(in the rows, 128 means zero)
name the system of each run:
trace 1, Q (10 x 22):
[[146 189 112 100  53 149 134 116 169 162 100 150 162 154 132  87 123 124
  121 127 154 136]
 [129 130 124 176 155 191 134 134 182 107 152  99 146 156 119 157 133 160
  127 118 173  88]
 [113  96 147 148 160 126 148 147  49  94 183  93 120 102 124 170 126  91
  127 107 113 108]
 [143 139 171  97  65  62 124 125  77 142  90 136 102 110 141 141 114 106
  169 147 121 171]
 [142 127 143 104 151 120  99 125 200 172  65 136 134 150 117 120 108 154
  104 142 161 156]
 [130  92  95 148 177 189 158  95 146 143 155 143 147 136 111 102 126 108
   52 104 135 103]
 [118 122 113 180  67 124 144 103  81  81 181 166 133 123 154 129 136 121
  161 109 132 124]
 [105 135 160 135  93  63  83 171 136 111 147  94 138 121 113 151 105 175
  174 155 132 153]
 [139 107 146 102 168 128 145 136 143 161  94  84 100 115  75 116 120 136
   85 180  89 121]
 [150 110  96 127 160 152 151  71 120 116  76 190  86 127 163 106 147 112
  110 111  98 132]]
trace 2, Y (10 x 22):
[[ 81 159 133 154  76  96 125 116 116 122 157 189 176 118 138  95  99 123
  118 123  88 150]
 [137 129 111 171  59 123 111 162 181 109 131  92 130 106  75 134 133 180
  132 147 128 147]
 [139  51 118 139 191 140 134 137 126 131 135  98  89 123  82 126 160 138
   94 164 131 103]
 [112 114 127  94 160  87 133  92  65 125 146 159 109 112 157  95 128 115
  139 138  64 126]
 [115 200 113 114  82  94  92 132 175 133 111 153 148 107 149 105 140 165
  162 127  76 150]
 [131 155  83 139 138 190 135 175 193 123 109  96 139 140  89 113 157 149
   89 142 133  95]
 [137  99 102 125 162 169 170 117  70  98 178  94 107 142 127 127 149 106
  136 134 129  70]
 [115 152 162  93 133  68  96 127  85 130 159 123 126 120 178 153 143 128
  209 117 120 126]
 [124 197 153  85 132 119 108 176 166 155  65 107 151 128 130 149 114 122
  126 126 126 147]
 [167 146 103 127 134 210 185 104 142 113  78 117 108 150 126 132 119 101
   92 114 144 111]]
trace 3, Y (10 x 22):
[[140 149 133  90 113 108 132  99 143 201 115 144 124  93 111  80 164 121
  109 153  65 129]
 [100 166  94 157 118 147 135 136 154  75  94 184 125 157 141  87 150 163
  132 167 100 100]
 [126 138  72 127 163 165 116 145 152  93 199  62 146 112 117 129 125 162
  134  93 102 104]
 [139 134 147 102 117 112 133 155  82 172 162  93 119 102 119 138 208  95
  153 148 129  84]
 [113 166 144  83 149 105 126 155  96  88  76 127 108 172 161 131 104 134
  176 167 127 119]
 [157 184 123  99 169 168 130  99 176 139 111  88 132 119 155 153  97 133
  135  71  98 138]
 [138 145 123 144 111 166 146 139 123 148 113 166 141 129 151 140 197  71
  108  91 170  98]
 [119 126 115 111 106 133 126 147  86  82 157 119 148 185 147 128  77 122
  150 125 202 127]
 [147 132 201 125 131 114 122  94 146 179 159  72 143 125 113 177  90 136
  153 117 148 134]
 [115 111 187 165 143 115 139 143 111 140  57 179 110 114 132 173 144  81
   94 128 137 145]]
trace 4, V (10 x 22):
[[107 133 100 108 117  79  63 210 142 123 136 106 149  96 130 137 154 137
  137 104 130 156]
 [152 131  95  66 144 161 160 139 108 116 120  57 101 161  98  99 101 133
  121 174 127 100]
 [129 145 170 156 154 148 156  67 114 131 127 168 110 146 171 145 163 123
  169 138 119  80]
 [101 144 128 128 147 104  89 159 130 142 141 144 167  80 161 161 138  94
  111  51 109 161]
 [177 127  73  75  73 152 137 156 133 138 117  66 122 126  89 103 124 117
  103 129 160 147]
 [124 137 156 147 128 152 146 108 128 108 137 133 127 197 141 134 128 156
  177 173 186  77]
 [ 87 126 187 153 178 104 125 116  95 134 174 130 156 101 143 173  95 102
  123  92  92 132]
 [173 111 117 108  68 106 134 136 112 153  82 116  97  76 104 137 136  87
  101 108 124 186]
 [142 123 108 127 126 152 115 133 173  99  75 144 121 189 143 118 117 164
  140 151 200 126]
 [ 85 108 151 159 186 150 138  89 135 140 197 134 173 150 117 116  86 142
   93 132 120  93]]
trace 5, F (10 x 22):
[[141 107  81 140 123 169 138 186 123 129 136 109 124 113 104 131 203  94
   93 111 163  95]
 [152 142 120  84  93 134 150 133  58 102 150  89 111 159 150 138 128 101
  183 134 175 104]
 [116 184 202 113 146 113 108 123 143 164 139 102 157 139 158 178 122 129
  180 115 143 112]
 [110 152 154 138 140 144 130 182 141 153  79 127 156 105 115 167 124  75
   67  94 133 144]
 [173  93 102 133  91 162 157 107 102 103 106 134 111 135 132 144  98  86
  103  85 184 163]
 [114  89 167 146 145 112 113  80 115 143 174 160 153 174 157 136 109 134
  154 125 200 115]
 [ 65 137 189 143 139  95 126 153 111 143 147 139 177 137 105 127  76 119
   96 159 109 128]
 [142 112 142 159  98 113 146 120 138 102  83 114  98  95  93 153  72 139
  102 126  93 190]
 [145  52 106 151 181 116  96  88 151 112 108 172  96 131 147 126 133 155
  123 111 146 156]
 [ 96 109 107  95 158 109 120 107 106 149 156 177 152 155 133  50 117 128
  100 160 108 110]]
trace 6, P (10 x 22):
[[109 102 137 197 156 170 156 138 121  97 110 176 118 151 143 149 173 110
  108 133 160  85]
 [106 118 106 108 155 100 103 132  77  91 198 110 146 106 155 137  90 117
  144  77  99 147]
 [153 128 183 106  69  73 116 103 138 196 115 116 122 113 100 125 122 143
  154 171 134 155]
 [115 150 127 144 152 170 148 156 151  95  42 157 124 173 135 133 113 123
   94 152 152 118]
 [144  98  69 132 174 167 129  95 136 113 181 108 131  98 130 118 113 130
   96  67  94 133]
 [123  98 155 152  66  66 108 108 105 160 166 169 125 108 126 116 183 135
  167 156 139 130]
 [ 89 173 138 108 126 118 122 186 122  87  99 115 150 175 128 126  76 143
  137 168 141 123]
 [159 127 124 123 183 171 148  94 174 150 128  67 111 100  94 140 104 144
   94 110  79 127]
 [136  94 126 166 115 106 121 118 109 130 103 201  95  97 153 130 217 107
  130 118 124 129]
 [109 156  77  78  99 108 101 168  96  88 156 123 157 157 153  90  97 132
  152 120 146 138]]
trace 7, U (10 x 22):
[[ 88 132 123 182 114 150 141 149  99 105 157 189 164 140 150 129 166  93
  110 107 153  95]
 [131 125 110 119  76 100 103 140 117 106 196  75 154 113 115 135  77 151
  154 100 139 167]
 [149  96 190 119 132  92 125 118 137 186 108  98 102 132  94 148 145 144
  148 187 151 121]
 [100 134 148 139 176 136 151 151  93  84  55 171 110 149 156 151 103  91
  102 133 117 130]
 [157 121  84 112 130 146 129  66 137 129 145 142 133 107 149 108  92 117
  106  60 100 165]
 [122 101 126 160  89 118 100 116 178 178 152 175 155 136 110  90 185 155
  117 153 166 108]
 [ 78 135 128 158 122 119 131 185 111  69 149 107 145 144  97 127  92 154
  123 173 111 112]
 [164 110 143 118 143 108 142  89 102 120 133  75  72  82 122 163 118 139
  166 120  71 146]
 [141 122 130 112 143  98  95 140 148 151  55 184 104 121 163 131 193 113
  131 119 143 144]
 [110 167  66  94 136 166 133 144 151 106 115 137 164 160 125  70  82 130
   80 124 116 129]]
trace 8, U (10 x 22):
[[112  60 123 161  97 115 130 129 113 124 129 172 137 151  94  89 106 125
   78 164 171 145]
 [106  91 148 173 127  99 130  84 122  85 145 151 116 140 118 118  67 177
  141 163 101 148]
 [117  91 156 170 150  76 104 111 143 138 110 165 102  74 116 140 146 148
  118 134  64 161]
 [134 104  71 138 112 116 118 156 142  98  67 166  95 102 110  93 151 137
   88 142  93 163]
 [138 124  57 124 142 148 123  98 171  87 127 135 105 145 125  69 122 195
  138 152  90 121]
 [ 99 154 118 143 159 117 110 125 156 133 163 140 132 105 134 101 188 168
  151 151  57  84]
 [123 182  95 119  88 121 123 193 119 104 122  99 119  81 120 130 180 124
  147 128  73 122]
 [179 164  81  75 122 155 123 143 154 111 109  54  97 130 129 134 147 154
  171 122 133 119]
 [127 167 130  77 197 157 124 135 136 153 129 109 135 160 163 127 167 121
  151 127 139  67]
 [114 202 132  92 114 154 151 145  89 140 153 118 169 130 155 133 135  71
  128  93 118  96]]
trace 9, G (10 x 22):
[[117 126 119 184  78 117 101 135 193 156 160 145 156  94  90 111 173 166
  113 131 110 132]
 [122 107  77 162  98 129 129 189  98  46 131 110 100 108 109 135 156 140
  132 142 121 124]
 [134 125 124  83 141  85 131 105  74 107 154  98  92 126 139 108 114 152
  184 163  80 121]
 [106 183 172 105 149  89 105 131 164 177  86 151 137 106 142 127 158 141
  143 149  74 125]
 [148 181  69 122 123 181 139 147 178 110  77 125 127 112 127 115 137 126
   93  96  94 133]
 [168 121  73 116 121 170 140 100 126 127 189  96 113 126 132 110 180 135
  154 107 142  85]
 [ 93 155 160 116 142 103 112 168  77 125 165 129 151 140 168 155 169 100
  176 122 155  89]
 [127 191 161  77 125 130 143 155 110 127 102  74 144 136 131 164  55  96
  132 107 117 151]
 [184 114 154 117 161 165 141  83 177 178  99  89 104 125 113 157 128 127
  114 112 147 128]
 [120  85 114 146 184 157 123 123 129 130 117 185 137 150 159 129 167  97
   87  96 181 109]]
trace 10, G (10 x 22):
[[106 164 157 165  74  94  99 129 193 151 148 131 163 113 103 124 133 184
  150 153 104 136]
 [126 112  91 166 141 147 130 190 142  69 109  88  97  93  88 149 147 146
  101 132  92 132]
 [156  96  88  88 143 110 143  97  70 110 139 119  71 109 141 102 152 124
  155 139  86 123]
 [102 183 153  95 124  81  93 120 141 163 115 178 148 138 173 103 161 143
  177 145 107 117]
 [117 212 102 121 114 173 135 170 185 117 105 100 163 124 113 124 112 137
  105 115  93 121]
 [179 117  96 134 132 181 161 113 124 121 161  62  95  98 108 151 169 123
  135 104 118  97]
 [122 114 137 102 173 100 101 140  76 124 142 143 114 134 187 159 179  99
  176 100 160 107]
 [114 193 145  53 128 121 121 149 115 150 108 115 168 162 148 118  68 100
  127 123 142 138]
 [160 155 165 144 120 185 166  89 181 175 113  94 135 134  96 149 112 131
  105 127 142 115]
 [131  71 117 181 184 162 126 121 131 106 141 148 120 121 147 170 162 108
  103  75 166 119]]
trace 11, Q (10 x 22):
[[161 156  98  56 102 104 115 117 108 124  92 111 112 114 155 123  84 112
  148  89 112 188]
 [154 124 136 114 124 134  97 113 193 206 132 135 148 140 123 111 184 142
  128 129 182 111]
 [ 81 131 131 160 173 177 163 146 111  95 142 155 161 175 134 119 113 104
   83 139 146  77]
 [142 158 133 141  79 128 153 104  92  92 165  91 123  98 134 164  82 120
  160  85  92 154]
 [145  97 164 137  97  72  89 164 139 155 104 110 104 100 112 170 179 139
  159 144 163 152]
 [118  97 124  79 189 134 135 139 115 138  88 130 127 172 114  95  84 111
   75 163 145 123]
 [150 142 126 133 121 159 158  31 140 154 144 164 134 125 151 105 106 122
  121  98  97 131]
 [102 119 129 201  91 112  91 160 156 112 142 178 154 109 138 147 178 143
  135 106 151 135]
 [114 114 101 107 119 123 128 186 101  88 159  64 137 140  80 113  82 144
  114 163 135 125]
 [167 121 162 117 138 121 163  56 119 151 123 103  78 118 120 129 131 148
  166 168  83 114]]
trace 12, V (10 x 22):
[[150 140 117 100  74 129 162  78 106 144  89 166 123 129 126  84  81  96
   96 131 107 167]
 [135 151 134 176  93 130 102 108 219 128 106 154 142 137 130 134 134 193
  154 134 144 140]
 [ 81  87 123 164 170 124 109 184 132 112 175 106 154 119  79 124 123 144
   82 148 119 111]
 [143  98 108 108  92  98 157 100  55 106 136 135  84 117 120  90 125 121
  143 168  87 136]
 [129 158 151 112 152  91  89  95 171 140  80 162 110 132 177 136 140 170
  184 130 108 145]
 [103 142 109 128 196 163 120 164 179 154 115 119 155 109 101 118 139 119
   53 113  88 110]
 [143 127  60 140  69 165 165 123  97  95 155 141 113 125 117  81 170 116
  119 136 117 102]
 [119 155 130 108 121  85  78 120 130 115 178 117 141 138 174 138 141 175
  220 118 141 122]
 [118 153 171  79 178 118 127 166 121 178 131  61 141 105 102 152 124 104
  110 134  96 112]
 [157 145 114 134 106 178 188 124  91  99  67 138  83 128 137 139 156  76
  113 127 121 114]]
trace 13, P (10 x 22):
[[110 106 139 151 168 154 104 155 166 150 183  98 174 146 116 154 145 137
  114 109 191  95]
 [109  99 180 137 147 115 164 132  43 137 154 116 120 110 110 155 119  71
  106 141 113 112]
 [147 149 157 116 100  93 125  97 107 101  79 135  97 123 165 163  77 132
  180 110 115 184]
 [144 112 111  99 146 127  86 130 196 169  85 145 146 143 128 111 118 139
   90 105 173 165]
 [124  93  99 158 114 170 173 109 112 132 148 164 144 144  97  79 132  99
   54 143 138 101]
 [104 124 129 189 101 116 130  99 113  67 183 141 132 127 145 141 105 169
  176 127 108 127]
 [101 112 166 125 151  61  67 175 155 147 134  96 141 105 106 152 118 163
  139 144 123 155]
 [141 115 122 100 140 137 165 149 108 133  55 118  88 121  89 110 123 100
   76 173  95 133]
 [157 135  69 131 135 159 141  73 148  81 103 161  91 132 166 103 133 159
  151 109  95 133]
 [105 130  99 128 126 101  70 140 170 161 187 154 175 119 139  89 181 161
  139 117 137 116]]
trace 14, D (10 x 22):
[[129 194 119  99 140 122  97 111 171 103 118 118 132 147 178 135 109 180
  200 116 109 129]
 [114 156 148 142 167 157 129 151 174 186 135 105 156  93  98 142 171 113
   81 116  88  94]
 [137 109  87 126 103 159 160 166  61  92 132 133 116 142 132 118 168  74
  110 122 170 100]
 [146 139 120  79 133 107  90 107 125 119 181  86 136 150 168 137 104 162
  205 101 164 131]
 [105 159 219 134 141 106 125 133 149 202 124 121 157 118 113 159 142 115
  124 149 120 110]
 [131 136 129 155 117 172 177 156  86  81  77 138 110 133 135 166 119  70
   97 106 144 128]
 [169  79  89 111 145 136 101  90 140 122 166  97 121 124 149 144 106 141
  146  63 170 159]
 [ 97  97 193 131 130  78 105 113 133 202 153 161 167 142 109 113 128 126
  109 166 158 126]
 [111 165 156 154  84 139 177 127  94  78  81 148 122 153 126 137  63 111
  119 155 112 141]
 [172  99  98 157 134 136 119  95 170 103 128  96  93  83 122 162 119 165
  140  81 104 169]]
trace 15, F (10 x 22):
[[ 81 168 129 130 118 120 115 151 111  92 131 182 159 181 175 110 136 135
  164 149 156  96]
 [123 173 140 111 142 159 143 134 154 140 172  44 163 117  93 143  68 139
  113 113  94 123]
 [155  88 162 172 115 114 137 135 117 147  93 130  85  75 108 178 187 102
  117 124 128 139]
 [123 117  84  92 144 113  96 155  99  75 100 159 123 163 182 124 114 115
  144  97 175 151]
 [139 151 151  83 138 149 143  69 153 193 160 107 164 161 120  97  81 135
  118 134 138 115]
 [ 93 138 177 211  96 125 150 135 134 132 113 180 138 104 112 150 166 118
  110 149 102 112]
 [124 101  68 136 128 126 105 174 116  47 143  97 124 116 126 146  88 142
  125  87 136 167]
 [169  72 149  82 160 110 120  80 127 187 139  94 102 140 110 119 125 138
  137 152 159 128]
 [ 82 167 171 142 136 100 133 127 111 129  81 215 135 144 164 113 147 113
  132 165  95 111]
 [125 171  78 128 111 155 126 128 167  95 148 104 159 106 119 116  74 151
  105  80  80 159]]
trace 16, D (10 x 22):
[[116 114 187 184 146 115 124  75 143 117  97 191 120 149 168 165 109 145
  157 128 149 139]
 [103 119 133 159 138 125 123 130 144 124 134 139 162  93 111 143  69 112
   65  79  97 176]
 [171  67  99 134  66 125 145 113 125 138 118 125 102 119  74  93 124 130
   90 152 153 160]
 [109  88 128 147 150  92 103 100 136  85 122 166 104 166 139 103 102 191
  163 177 133 134]
 [ 97 157 142 128 152 104 128 106 139 135 127 141 137  93 121 110  90 144
  110 134  23 144]
 [151 135  79 144  66 136 140 142 145 124  81 157  99  89 107  95 185 123
   98 134  92 144]
 [122 112  53 111 164 142  94 153 159  82 136 128 124 159 136  86 141 180
  137 140 142 115]
 [108 157 131  86 159 123 133 109 122 166 181 103 150 129 116  84 136 145
  138 164  69  78]
 [119 188 136 142  68 124 147 153 102 117 111 149 118 108 145 134 197 108
  165 144  95 101]
 [133 160  80 100 155 149  95 189 155  92 121  77 132 120 149 161 143 138
  150  80 142 127]]

runs to name:
trace 17 (2 x 22):
[[135 122 127 148 106 182 167 131 125 112  86 154 136 180 126 128 108  98
   89 134 200 117]
 [116 106 142 178 112 132 128  78 126 109 189 146 160 148 139 141  70 144
  130  97 159 139]]
 | V
trace 18 (2 x 22):
[[115 114 185 133 123 104 142 166  82 113  67 137 109 155 126 162 108 100
  127 172 168 134]
 [159 115 141  93 155 130 133  82 143 150  98 110 121 131 128 137  47 121
   99  94 128 180]]
 | Q
trace 19 (2 x 22):
[[173 125 100  70 188 151 110  82 171 149 135  79 115 139 143 125 106 158
  146  94 132 133]
 [ 96 123 177 159 137 124 136 103 133 193 151 193 161 133 128 107 180 108
  105 151 132  80]]
 | D
trace 20 (2 x 22):
[[115 168 151 115 101 134 143 127 118 161 131 163 144 165 144  97 188 115
  153 176 151  65]
 [ 98 203 141 153 133 159 144 141 132  80 140 115 161 133 156 168  84 125
  143  89 102 119]]
 | G
trace 21 (2 x 22):
[[153 108 156 152 127 119 130  94 145 167  71 188  94 117 149 141 197 115
  132 131 146 128]
 [ 86 143  77 127 147 142 102 173 143  80 115 161 166 149 143 102  93 129
   84 101 137 144]]
 | U
trace 22 (2 x 22):
[[138 171  92 106 126 193 169 129 119  75 114  92 135 172 134 125  59 119
  117 117 141 119]
 [147 103 177 164 148 134 139  72 126 170 183 111 127 103 131 174 148 120
  145  98 136 109]]
 | F
trace 23 (2 x 22):
[[116  88 144 120 155  76 125 142  64  98 136 114  82 121 128 134 139 138
  167 177  98 117]
 [129 163 127  73 166  85  91 120 149 142  92 121 114  99 147 120 119 150
  150 120  55 159]]
 | Y
trace 24 (2 x 22):
[[160 136 121 100 191 169 119 121 155 153 143  69 130 113 147 171 136 113
  128  61 143 123]
 [124 123 153 123 116 130 145 154  63 154 141 151 141 129 147 147 182  52
  118 110 175  98]]
 | Q
trace 25 (2 x 22):
[[147 167 120 168 110 183 152 124 194 132  68 138 121 109 111 144 154 133
   98 117 108 125]
 [150  90  51 140 154 169 122 117 124  85 176 116 115 120 146 123 156 134
  130  78 140 113]]
 | G
trace 26 (2 x 22):
[[133 128 164 126 126  91 148  75  61 116 141 152  95 117 170 144 135 114
  188 129  95 125]
 [122 164 148 123 103  90  84 144 172 157  75 163 150 101 152 147 130 125
  127  91 123 183]]
 | U
trace 27 (2 x 22):
[[131 117  99 193 144 157 142 149 148  68 125 104  98  82 108 163 145 150
  112 106  76 129]
 [142  69  92 106 144  70  82 149  98 114 148 118  87  96 134 122 181 145
  164 127 125 143]]
 | P
trace 28 (2 x 22):
[[145 149 131 146 100 167 169 156 109  84 143  45 116 125  95 172  93 128
  137 129 134 118]
 [152  78 161 131 201 110 102 102 131 138 121 112  84 118 152 182 151 140
  164 111 148 127]]
 | P
trace 29 (2 x 22):
[[138 132 110 140 172 143 112 102 214 133  73 148 110 122 128 115 136 181
  113 136  93 136]
 [117 102  52 132 172 158 115 141 129 107 167 145 136 104 134  95 173 118
   86  85 104 111]]
 | Q
trace 30 (2 x 22):
[[131 156 115  87  59  84 127 175 100 130 120  97 115 108  98  97 146 133
  149 180  93 133]
 [145 145 114 110 171 148 127 116 182 112  85  98  89 151 124 120 135 192
  158 175 104 103]]
 | Y
trace 31 (2 x 22):
[[141 134 147 205  90 169 150 106 173 117 102 160 123 137 128 159 154 141
  132 128 165 116]
 [ 95  81  98 140 192 123  86 173 124  90 177 102 149 123 126 147 109 138
  109  91 149 134]]
 | U
